Each path below is one point turned by a fixed rotation once a step. After each direction that follows a path, write how fast that rotation turns it, in degrees a step (0 if it stays still).
Each turn is a multiple of 5 degrees from 10 to 175, or 0.
Each row of a path follows its step; steps can be skipped.
Rotation 1:
step 0:  10   8  -5  19   7  24   0 -18   1  13   0  -6 -13 -31  23 -16 -17  21  17  28   0  -3 -11  -9   7 -21  -8   2 -18 -12 -27 -14 -10 -11 -16  -1   1  26  -4   5  21  -5
step 2: -26   9   3  -8   9 -21   8  17 -21  17 -12  13  -5 -16 -10 -10 -16  -8  -5 -15   8 -19   8 -32  -5  -6 -24   6  -8  -7 -11  12  36 -13 -12 -11  -5   7 -25  -1 -22   9
step 5: -21  25  -8 -29   2 -16  -6  -8 -18  21 -18  11 -26 -20  -5 -28 -20   3  16  17  12 -11  16 -16   3  -4 -20 -12  -9  15   8   9   5 -13 -16  -9   0  16  -8  -2 -15   4
step 13:  -6  -1   7   8   5 -20  -2   0 -29  13 -12  23   9  20  24  -8   9  -7  10   7  -9 -25  12 -10  14 -20 -30  15  -6 -12   5  25  13   6  11 -20 -13 -10 -10  -5 -32 -16
step 14:  -6   3 -12  40  23   1   1  -9   8  -3   3  22   3 -33 -27 -11  -8  11   8   7 -24  -2  22 -19  -2  -5 -13   5 -17  -8 -31  -9  11  11  -6 -21   5  -4  16   4 -11   9
step 22:  -3   4  20   0  23  24 -15  18 -18  28  10   0  -8 -24 -21 -14 -12   0 -16  14 -21 -19   6 -13  23 -26  -2  23  16   3 -11  -4   2  -6   1  -4  15 -13 -10 -19   8   3
step 23:  -3  21  11   4   1   2  18  -1 -19  28 -17  -2  -6  13  14 -10  -2 -24  26  24  -7  12  -1  -9  10 -14 -11   1  -5 -11 -27   2  -3 -36 -13 -17  -9   1  24  21   1   8
step 24:   0  -4 -14  -7   7  -9   0 -25 -27  -8  -8  22  28 -13 -18  21   4   6  18   3  -7 -22 -14  -7   4   0 -20   3  22 -21   1  30  12   5  -6 -29   0  -8   8  20 -16 -15
step 25: -16 -20   1   2  27  13  -2 -15 -15  25  22  -7   6 -21  -4 -12 -13  14 -14  16 -14 -24  18 -22  25 -12 -16   6 -24   2 -17   3  11  16  -7   0  14  -4 -13 -12 -11  10
Directions:
  6   0   0  -7  -8   1  -3   2  -5  -1  -3   5   7  -2  -3   1   1   2  -4   4   2  -6   4   3  -4  -5   6   0   2   3   5  -3  -6  -1   0 -10   4 -10   1  -9   1 -11
155
-2  0  0 -8  9  3  3 -1  1  0 10  8 14 -3  4 -5  2  0  3 -3  7 -4 -6 -2  1  2  3  1  5  2  2 -4 -4  1  0 -3 -1  9 -9 -1  4  4
115
 2  2  6  5 -8  5 -5 -2  2  2  1  5 -2  6  2  0 -9 -2  0  4 -1  0 -8  9 -2 -6  0 -3  9 -1 -4 -2 -7 -5 -8  0  6  6  4  6  5  5
95
 -2  -3   5   6   3  -4   3   4  -1 -12  -5  -1   5   0   6   2 -14   7   0   3  -5  -7  -8  -4   5   5   3  -3  -1   6   0  -2   1   2  -3  -1  -5  -6   1   1   0   0
100
 5  0  1  5  5  6 -5  6  9  6 -8  1  1  3 13 -2  4  1  6  3  8  0 -3 -5 -2 -4  2  7 -2 -2 -2  1 -2  1  7 -1  0 -9 -1  6  1 -1
110
-2  8  0 -1 -7  0  1  9  5 -6  0 -4  4  2  1 -3  6 -4 -8  3 -6  0  2 -2  8  0 -1  6  8 -5 -2 -5  4 -9 -2  1 -3 -1 -9  6 -2 -5
70
  5  -3  -8 -10   3   1  -7   1  -5   6  -2  -5  -6  -4   5   1  -5   3  -5   0 -11  -6  -5  -2  -6  -3   3   1  -4   3   0  -5  -3  -3   5  -1  -1   7  -6   6  -6   2
145
